[[ -3 -15   4]
 [ -1 -21  11]
 [  0 -17   9]
 [-13 -65  19]
 [ -1  -6   4]]
->
[[  4  -3 -15]
 [ 11  -1 -21]
 [  9   0 -17]
 [ 19 -13 -65]
 [  4  -1  -6]]

[[-42  68]
 [ -4  14]
 [  5   7]
 [ -2  -1]
 [  4 -13]
 [ 39 -14]
 [-14 -11]]
->
[[ 68 -42]
 [ 14  -4]
 [  7   5]
 [ -1  -2]
 [-13   4]
 [-14  39]
 [-11 -14]]

[[ 14 -21  18 -30 -29   9  -7  -1]
 [  1 -20   0  -6  -8  -7   8  -6]
 [ 14 -18   3 -16 -11   4  16  -6]
 [  8 -39  25 -38 -44   1 -23  -2]
 [ -2 -24   3  -7 -12  -9  -1  -6]
 [ 13 -12   7 -18 -13   7   8  -3]
 [ 12 -12  10 -19 -16   7   0  -1]
 [  2 -26   0  -8 -10  -9   9  -8]
 [ -6 -56   8 -19 -30 -21  -7 -12]
 [ 20 -44   2 -25 -18  -3  35 -15]
 [ 22 -37  31 -50 -50  14 -15  -3]
 [ 19 -37  30 -49 -49  12 -18  -2]]
->
[[ -1  14 -21  18 -30 -29   9  -7]
 [ -6   1 -20   0  -6  -8  -7   8]
 [ -6  14 -18   3 -16 -11   4  16]
 [ -2   8 -39  25 -38 -44   1 -23]
 [ -6  -2 -24   3  -7 -12  -9  -1]
 [ -3  13 -12   7 -18 -13   7   8]
 [ -1  12 -12  10 -19 -16   7   0]
 [ -8   2 -26   0  -8 -10  -9   9]
 [-12  -6 -56   8 -19 -30 -21  -7]
 [-15  20 -44   2 -25 -18  -3  35]
 [ -3  22 -37  31 -50 -50  14 -15]
 [ -2  19 -37  30 -49 -49  12 -18]]

[[ 60  43 -31  25  25]
 [ 54 -24  53 -24 -61]
 [ 17  33   1 -56  47]
 [ 61 -27 -65  -4  65]
 [-19  -1  57  56  35]
 [ 44  67 -55  32  15]
 [ 40 -58  38 -55   7]
 [-64 -60   3  55 -15]]
->
[[ 25  60  43 -31  25]
 [-61  54 -24  53 -24]
 [ 47  17  33   1 -56]
 [ 65  61 -27 -65  -4]
 [ 35 -19  -1  57  56]
 [ 15  44  67 -55  32]
 [  7  40 -58  38 -55]
 [-15 -64 -60   3  55]]

[[ 55 -55  10  14 -12  30  10  -5]
 [ 42  41  34 -16   1  -3 -40  16]]
->
[[ -5  55 -55  10  14 -12  30  10]
 [ 16  42  41  34 -16   1  -3 -40]]

[[ -5  65  14 -53 -10   4  17   0  27]
 [  7  24 -18   5   9   0 -68   5 -50]
 [ -3  52   8 -22  32  -2 -35  -5 -16]
 [ -1  37  -2  33 -71  -9 -30  -9 -26]
 [ -4 -35  11 -30  27   1 -27  -3   8]
 [ -4  15  12  22  46   6 -71   4 -30]]
->
[[ 27  -5  65  14 -53 -10   4  17   0]
 [-50   7  24 -18   5   9   0 -68   5]
 [-16  -3  52   8 -22  32  -2 -35  -5]
 [-26  -1  37  -2  33 -71  -9 -30  -9]
 [  8  -4 -35  11 -30  27   1 -27  -3]
 [-30  -4  15  12  22  46   6 -71   4]]

[[ -6 -37 -48 -22  36  56  -4  -2]
 [  2  15  19  10 -15 -24   2   2]
 [  1  13  17   8 -14 -22   1   2]
 [ -2  -8 -10  -5   7  11  -1  -1]
 [  3  11  15   6 -11 -17   2   1]
 [  1   0   1   0   0   0   1   0]
 [  4  16  20  10 -13 -23   1   1]
 [  4  25  35  18 -26 -40   4   1]
 [ -1  -4  -7  -3   4   9   0   0]
 [ -4 -25 -33 -15  24  38  -4   0]
 [  6  27  35  17 -25 -39   3   2]
 [  3  13  15   7 -11 -18   2   0]]
->
[[ -2  -6 -37 -48 -22  36  56  -4]
 [  2   2  15  19  10 -15 -24   2]
 [  2   1  13  17   8 -14 -22   1]
 [ -1  -2  -8 -10  -5   7  11  -1]
 [  1   3  11  15   6 -11 -17   2]
 [  0   1   0   1   0   0   0   1]
 [  1   4  16  20  10 -13 -23   1]
 [  1   4  25  35  18 -26 -40   4]
 [  0  -1  -4  -7  -3   4   9   0]
 [  0  -4 -25 -33 -15  24  38  -4]
 [  2   6  27  35  17 -25 -39   3]
 [  0   3  13  15   7 -11 -18   2]]
